In the data rows, zero lies at 7.5, halfway between 7 and 8.
Here are some rows, each followed by its group. Groups can overlap.
[ 4  6  5  4  9 11 12  9  5  9 10 10  7  9  7 11  7  4  8  3  7  7  6  8  9  3  5 10  5  5  9 10] BL
[ 7  8  8  6  8  8  6  8  6  7 11  7 10  9  4 13  9  4  5  6  7  9  5  8  9  9  5 12  7  3 10 11] BL
[ 9  9  8  3  9  9  9  8  9  5 11  6 10  6 10  8  7  9  5  6  8 11  6  8  6  8  6  6  7  6  6  6] PG
[ 8 10  8 11  4  7  0  9  9  1  6 14  4  4  8  6 10  8  6  7  1  5 11 12  8 11  5  5  7  9  6  2] TL
[ 2 12  9  8 12  3  8  8  7  5  3  8  3  9  6 14 10  5  6  9  9  6  4  0  7  7  6  9  8 11  9  7] PC
[12  8 10  5  5  7  5  7  8  7  5  8  8  8 10  5 10 13  4 10  7  9  8  7  7  6  3  4 10 13  7  4] BN
[ 8 11  9 13  5  7  6  5 14  0  5 10  7  9 12  6  9 11  3  4  3  6 13  7  6  9  6  7  7  9  6  7] TL
[ 4 12  8 10 11  7  4  8  6  6  5 11  3  8  7 12 11  6  7  8  4  9  8  6  7  8  7  9  5  9  8  6] PC
[ 4  1  3  4  8 13  8  9  6 15 10  6  6  6  0  5  2  4 15 12 10  8 12  8  9  3 14 11  9  3  7 12] JH
[ 8 13  8  7  6 11 12  3 12  4 10  4 10 10 11  5  7 11  3  8  8 11 12  9  9  8  9  9  7  7  7  7] PG
[ 9  9  9  6  9  7  5  5  5  7  8  7  8  7  5  9 13  8  8  8  5  8  7  9  9  8  6  5  6  5  6  5] DD
[ 5  9  7  6  6 10  7  9  3 10 11 11  6 12  8  9 10  7 11  7  9  8  5  9 11  3  6  8  7  9 10  5] BL
[ 6  8  7  8  5  8  5  9  7  4  6 12  6  9  5 10 10  4  7  7  6 11  9 10  9  7  4  9  8  9 11  4] TL
[ 0 14  9 10 15  2  8 10  8  6  4 11  1  7  0 15 13  0  7  9  8  1  0  0  7  9 11 10  2  8 11 12] PC
[ 8  6  6  6  9 12 10  9  9  9  6  8  7 12  6  6  8  7  8  9 10 12  6 10 10  4  9 14  6  9  8  8] DD
[ 8  7  7  6  8 10  7  6  9  7  0  8  8  9  4  7  9 11  6 13  7 10  8  8 10  5  8  7  5 12  4  5] DD
[ 4  6  6  7 11  2  5 11  8  9  2 10  7  9  9  8  8 12  7 12  4  7  2  4  5 10  7  8  3 10  2  7] DD
[ 2 13 10  8 13  8  6  8 12  7  3  9  7 10  7 15 13  3  5  8 11  5  6  0 10  7  5 12  5 12 13 10] PC
[ 5  7 11  6  7  6  7  5  4  8  3  9  6  8 10  8 10  8  7 11  9 10  7  7  8  5  4  9  6 12 10  5] GB
[ 7 13  8  8  6 10  8  7  6  8  9  8  9 10  9  8  8  6  6  8  9 10  8  8 11  5  5  8  7  8 11  6] PC
[ 8  4  4 12  7  9  6  6  0 13  7  2 14 14  6  4  6  3 15 14 13  0 10 14  7  4 12  9  0  5 14 13] GB
[ 5  6  6  8  8  6 11  8  6  8  7  8 10  8  9  6  7  9  9  6  3  8  6 11  7  7  4  6  4  7  5  9] BL
[11  7  6  8  8  9  8  5  7 10  9  0 11 10 11  5  6  6 12  7 10  6  7 13  5  8  9  6  5  7 10  5] PG
[11  5  4 10  5 11 10  9  7  7 14  4  9  3  8  6  4  5  4  7  7  5  8  7 11 12  6  2 12  3  7 11] BN
[14  3  4 12  8  7  3  8  2  7  5  0 14 14  6  1  1  0 15 15 15  0 10 14  2  4 15  6  0  5 12 13] GB
[14  8  8  5  8  7 11  7  9  7  7  0 14  8  9  7  5  5  7  4 13  7  2 11  5 10 13 12  8  2  6 11] PG
[ 7  8  8  5 10  9  5  4  3  6  9  9  8  8  6 11 12  8  8  7  7  8  3  9  8  8  6  8  7  4  8  6] GB
[10  6  6 11  5  3 12  9  5 12 10  3 15 12 12  5  4  8 12  3 10  4  6  9  6  8  6 10  2  4  8 15] BL
[ 9  6  8  7  5  7  2  4  8  3  3 10  7  8 10  7 11  9  5  9  7  9 13  7  6  9  5 10  6 12 11  2] TL
[ 7  9  8 13  9  1  9  6 10  7  8  8  8  7 11  8  6 10  6  3  4  4  6  8  6 11  4  7  4  8  4 10] BL
[ 8  4  6  7 10  9  6  5  8  9  5  6  7 10  8  7  9  8  7 11  3 11  9 11  9  6  9  8  5  7  5  6] DD
[ 8 10  6  4  9 12 10  9  4  6  9  9  8  8  5 10  8  2  6  6  8  8  7  8 13  7  5 12  6  4 14  8] PG
[ 6  7  6  4 10  6 12  9  7  8  8  7  9  9 10  7  5  5  8  3  7  9  5 10  8  8  9 10  6  4  5  9] PG
[ 9 10  9  6  7  9  5  5  8  5  8  4  9  8  9  7  8  8 10  4  9  8  5 10  7  7  8  8  8  7  7  4] PG
[ 9 10  7  4  8 10 11  9 10  7  6  6  8  8 10  7  7  5  6  4 10 11  7  8  9  3 10  8  9 11 12  7] PG
[ 9 11 10  9  7  3 10  8  8  9  8  5  8  8 11  8  7 10  8  5  8  8  3  7  5  9  9  5  4  9  3  8] PG
[ 6  5 10  6  5  3 10  6  8  9  9  8  9  7  9  5  8  9  8  6  9  9  7  8  7  7  8  5  9  7  7  8] JH
[ 9  8  8 10  5 10  9  9  8  6  9  4 11  9  5  9  8  2  6  7  9  6 11 13 10  6  7 10  5  6 13  7] GB
[ 5 12  9  8  6  7  3  6 10  4  9  9  9  7  7  9 13 10  6  7  6 10 10  8  9  8  5  8  5  8 10  5] TL
[ 7  8  6  4  9  8  8  6  4  7 10  7  8  9  7 10 11  7  6  6 10  8  4  8 10  6  7 13  6  4  8  7] BN
[ 9  8  5 11  7 15 10 12  4  3 12  8  5  3 13  8  5  5  4  9  6  7  9  4 11  9  4  0 11  6  7  8] BN
[ 8 12  9 15  4 13  2  9 11  0  9  9  2  3  9  6 11  7  3  4  4  5 15  9 11 10  4  4  8  6  6  6] TL
[ 9 10  8  8  4  8 12 10  3  9 11  8  9  9  9  8  5  7  5  4 10  8  7  8  9  9  4  6  8  6  8 10] BN
[ 8  8  8  6  8 11  7  6  8  6  7  5  7  6  6  7  9  8  7  7  8  9  4  9  6  6  7  6  7 10  5  5] PG
[13  7  6 15  3 10 11 11  7  4 14  8  4  4 15  5  6  8  5  5  4  2  8  6  9 15  5  0 11  0  0  8] BN
[ 9 12  9 14  1  8  0  9  8  2  8 13  4  9 13  9 11  4  7  0  5  4 15  7  7 12  4 12  6  7  8  8] TL
[ 5  9 11  9  6  6  5  4  8  2  4  6  7  8  6  7 10  6  5  8  3 10 12 11  9  9  3  8  7  7  8  8] TL
[ 5  6  8  8  9  8  7  7  7  6  6  8  4  6  4  8  8  6  8 10  9  6  7 10  9  5 10  9  8  7  8  6] GB
[10 10 10  4  6  9  8  5  9  5  6  4 12  9  9  5  7  9  5  5  9 13 10  9 10  8  9  9  7  8  9  7] PG
[ 6  6  6  7  7  9  7 11  7 10  6 10  7  7  7  5  5  9  7  9  8  9  7  6  9  7  6  5  6  7  6 11] DD
[ 0 13 10 10 11  3  8  9  2 10 10 10  5 11  2 14 11  2 12  6 10  8  3  4  8  6  9  8  8  5 10 11] PC
[ 7  1  3  4 10  9 10  8  3 15  4 10 10 13  6  7  6  6 13 11  9  7  8 10  8  4  8 13  3  7  8  8] GB
[ 7  5  5  8  9  9  9  8  7 12  8  9 12 11 14  6  4 11  9  6 11  6  8  8  9  4  8 10  4  7  8 10] BL
[ 8  9  8  9  8  6  5  4  6  5  7  4  9  7  4  8  9  4 11  7  9  3 10 10  5  8  7  9  5  7 13  8] GB
[ 7  3  7  6  5  8 10  5 12  9  1  7 10  7  8  0  5 13  6 12  2 12  6 12  5  7  7  6  5 10  0  6] DD
[14  8  6  8  9  8  9 11  6  6 13  5 10  6 10  9  6  4  6  6  6  7  4  6  8 13  5  7 10  3  7  9] BN
[ 5  4  5  6  6  7 11  7  5 10  9  9  7  7  7  5  6  9  7  7  7  6  5  8  9  6  5  6  9  8  8 10] BL
[ 3  6  8 11  7  0  9  8 12 11  3 12  6  9  7 11  7 10  4  8  7  2  4  2  5 11  8  6  8 11  3 11] PC
[ 4  8  9 15  7  0  7 10 12  3  2 12  5  8  9 11  8  3 10  3  2  0 10  9  6 13  8 14  1  5  5 10] TL
[ 8  5  6  9  9  4 14  7  9 10  9  7  8  9  9  6  4  7  8  2  8  4  4 12  7  7  6  7  7  4  5 12] BL
[14  6  1 11  4  4 15 10 14 10 12  0  5  3 11  0  0  9 11  1  5  9  6 10  0  9 15  2 10  0  0 14] PG
[ 7 11  8  6  8  5  8  6  8  7  6  9  9 10  5  9 12  9  8  8  8  6  5  7 10  6  7 10  6  8 10  8] PC
[ 3  4  2 14 11  2  8 12  8 12  5  8  8 11  7  7  7  7 11  9  3  4  3  6  6  8  8  8  0  6  3 13] BL
[ 8  8  8  5  7  9  7  7  6  8  9  9  7  7 10  8  6  8  7  7  9 11  6 10  9  6  6  8  8  9  9  5] PG
[ 7  9  7 11  6  3 10 12  9  4 10 11  6  7  9  6  6  3 11  0  6  3  7 11  8  7  8 10  9  4  7  7] TL
[ 8 11  6 11  9  6  6 11  8  6  9 11  2  5 12 12  8  7  7  5  8  4  4  4  9  7  5  2 10  7  6  6] BN
[ 9  8  9  8  9  7  4  8  6  3  7 10  8  7  5  8 12  4  7  5  6  6  7  8  9 11  5 12  7  4  8  6] TL
[ 8  6  9  4  9  9  6  5  4  7  8  9  8  8  8  9 11 10  8  5  7  7  4  8  8  5  6  6  6  8  6  4] BL
[ 8  8  9  6 10 10  8  7  6  6  9  7  9  8  5  9  9  6  6  8  8 10  7 10 11  4  9 11  6  8 10  7] DD
[ 7  4  9  6  5  3 12  7  8 10 10  6  8  5  4  7  4  8  7  6  8 10  8  6  6  9 12  9 12  6  9  9] JH
[ 9  6  8  4  6  7  7  7  3  8  4 10  9  8  7  9 11  9  9 11  8 10  6  7  7  5  8  7  8 11  8  2] GB
[ 7  9 10  8  8  7  9  4  6  8  9  4  9  8  6  8  9  8  6  7  8  8  7 11  9  8  7  8  6  6  8  7] PG
[12  8 10  4  5  8  9  5 11 11 13  6  8  5  7  6  4 12  3  7 10  8  9  5  6  9 10  5 15  7  8  9] JH
[ 2 11  8  8 13  3  6 11  9  3  7  9  5  6  6 15 11  7  4 10  7  3  0  0  6 13  8  9  8  9  6  6] PC
[ 8  0  4  7 11 10  6  7  2 15  5  3 10  8  2  3  5  6 15 15  8  6 12 13  8  8  9 10  4  5  6 11] DD
[ 8  8  8  4  8  9  9  4  6  8  6  8  8 10  5 10 11  5  5  7  9  7  7  8 11  6  6 12  9  5  9  7] BN
[ 7  9  9  7  4  7  6  4  7  4  8  8 10 10  6  7 10 10  7  7  7  9  6  8  8  8  8 10  8  8  8  6] TL
[ 6 13  7 11 11  3  6  9 14  6  7  4  5  8  9 12  7 10  4  9  9  7  5  2  5  9 10  8  8 13  7  9] PC
[14  7  6  5  6 11 10 11  8  7  8  4 11  8 13  2  4 10  9 10 10  8  8  6  8  6  7  5  9 12  7  7] BN
[8 9 8 5 8 8 9 4 5 8 9 7 8 8 7 9 8 8 6 9 8 9 6 6 8 8 7 8 8 8 6 5] BN
[ 8  7  7  5  7  6  7  8  5  7  8  7  9  5  9  8  9  8  8  5  5  7  3 10  7  8  7 10  6  7  6  5] PG
[ 9  8  2  8  9 13  7 14  9  6  7  9  7  7 10  6  7  5  5  9  8  6  5  7 10  7  7  2 11  8  6  9] BN
[10  4  3 11  8 12  9 11  1  7 14  8  6  5 11  7  7  5  8  7  9  6  5  7 11 10  5  2 11  5  4  6] BN
[ 8  9  8  5  6  9  9  7  6  5  8  7  8  8  7  9 10 10  5  8  8 11  7  8  9  6  6  8  7 11  8  4] PC
[ 7 12 10 12  5 11  7  7  9  0  9 10  7  9 10  8 11  6  5  7  9  7 13  9 11  7  4  9  9  7 12  7] TL
[ 7  7  6  4  8  7 10  7  7  6  8 10 10  9 11 10  8  9  5  4  6  7  7  6  9  6  4 10  7  5  8  8] BL
[ 3 10 10 13  9  8  2  8 11  3  1 14  4  8  9 11 13  8  5  5  6  7 12  3  5  7  7 11  8 14 11  3] TL
[ 6  9  8  7  5 10  8  9  5  6  5 10  7 10  7  7  9  7  7  7  7 12 11  7 10  4  5 13  5 11 11  6] DD
[ 6  8  9  4  9  6  9  5  5  7  6  9  9  8  2 10 11  7  4  8  7  7  5 10  9  7  7 10  7  5  9  6] BN
[ 5  3  4  7  9  8 12 11  9 12  9  9 11  9  5  6  6  5  8  6  9  6  7  9  9  4  5 12  3  4 11 12] BL
Which 5 groups are nearest to each row below, nearest first, going by the distance to the centre of the group?
[ 8  4  7  6  9  5  5  5  6 12  9  5 13  8  7  8 10  9  7  6  5  8  7 11  7 10  5 11  4  7  7  8] ~ BL DD PG GB BN
[ 8 11  7 10  3  9  0  9  8  1  7 14  3  7  9  9 11  4  6  3  2  8 14  8  7 11  4 11  8  9  8  3] ~ TL BN PC DD PG
[11 10  9  5  5  6  7  9  7  7  7  5 10  7 11  6  4 10  6  6  8 10  4  8  4  7  8  6  6 10  5  7] ~ PG BN DD BL JH
Which 4 groups are nearest to each row below, nearest first, going by the average distance to the group's rows?
[ 6  7  7  7  6  6 11  5  4 10 11  9  6  7  4  9  8  7  7  5  9  7  8  7  7  8  6  6  8  3  7 10] ~ BL JH BN PG
[ 9  8  8  9  7  9  8  8  1  8 10  8  8  8 10  7 10  6  7  7  9  7  6  7 11  8  5  4  7  6  6  6] ~ BN BL PG DD
[ 7 11  7 14  5  7  0  8  7  2  8 15  0  5  9 10 10  2  6  2  3  7 15  6  5 12  8  6 12  5  6  5] ~ TL BN PC PG
Which 4 groups are nearest to each row below, nearest first, going by the distance to the group's nearest row?
[ 6  3  7  1  6  7  7  5  8 11  8  9  7  4  6  7  4 12  5 11  9 11 11  3  6 10  9  6 12  9  6  9] ~ JH DD BN BL
[ 0 12 10 12 14  4  7  8  7  7  5 10  2  7  4 15 13  4  7  9  9  4  4  2  9  8  8  8  3  9  9  8] ~ PC GB BN TL
[13 12  6  6 10  9 13 11  8  7 11  1  8  7 13  4  3  4  9  1 13  7  3 10  6  8 12  6 10  4  8 10] ~ PG BN BL TL
[ 7  0  5  5 10  8  7  7  4 15  0  4 11 11  2  1  3  4 15 15 11  2 11 10  4  2 12 10  2 10  9 12] ~ DD GB JH BL
[ 0 10  9 14 15  1 12 10 12  8  4 11  5  8 11 15  8  8  2  5  8  0  3  0  5 10 10  9  0 12  7 13] ~ PC BL DD TL
Which 5 groups are nearest to each row below, nearest first, going by the average distance to the group's rows?
[12  9  6  8  9  7 14  6 10  8 11  0 10 10  9  6  4  4 10  4 12  6  2 13  6  7 11 10  9  0  7 10] ~ PG BL JH BN GB
Which 4 groups are nearest to each row below, nearest first, going by the distance to the centre of the group?
[ 7  8  8  3  9  8  7  6  5  8  6 10  9  8  7  9 10  7  7  7  7  9  5  9  9  4  5  9  8  9  9  4] ~ DD PG BL GB
[ 8  8  6  6  0  3  9  3 14  8 12  6  5  0  5  7  3 11  5  5  6 12 15  5  4  7  7  4 15  7  8  8] ~ JH PG BN TL
[ 5 11  8  9  6  1  6  5 10  6  9  5  6  8  5 10 10 12  8 10  2  9  5  6  4  8  9  5  8  9  6  7] ~ PC DD PG TL
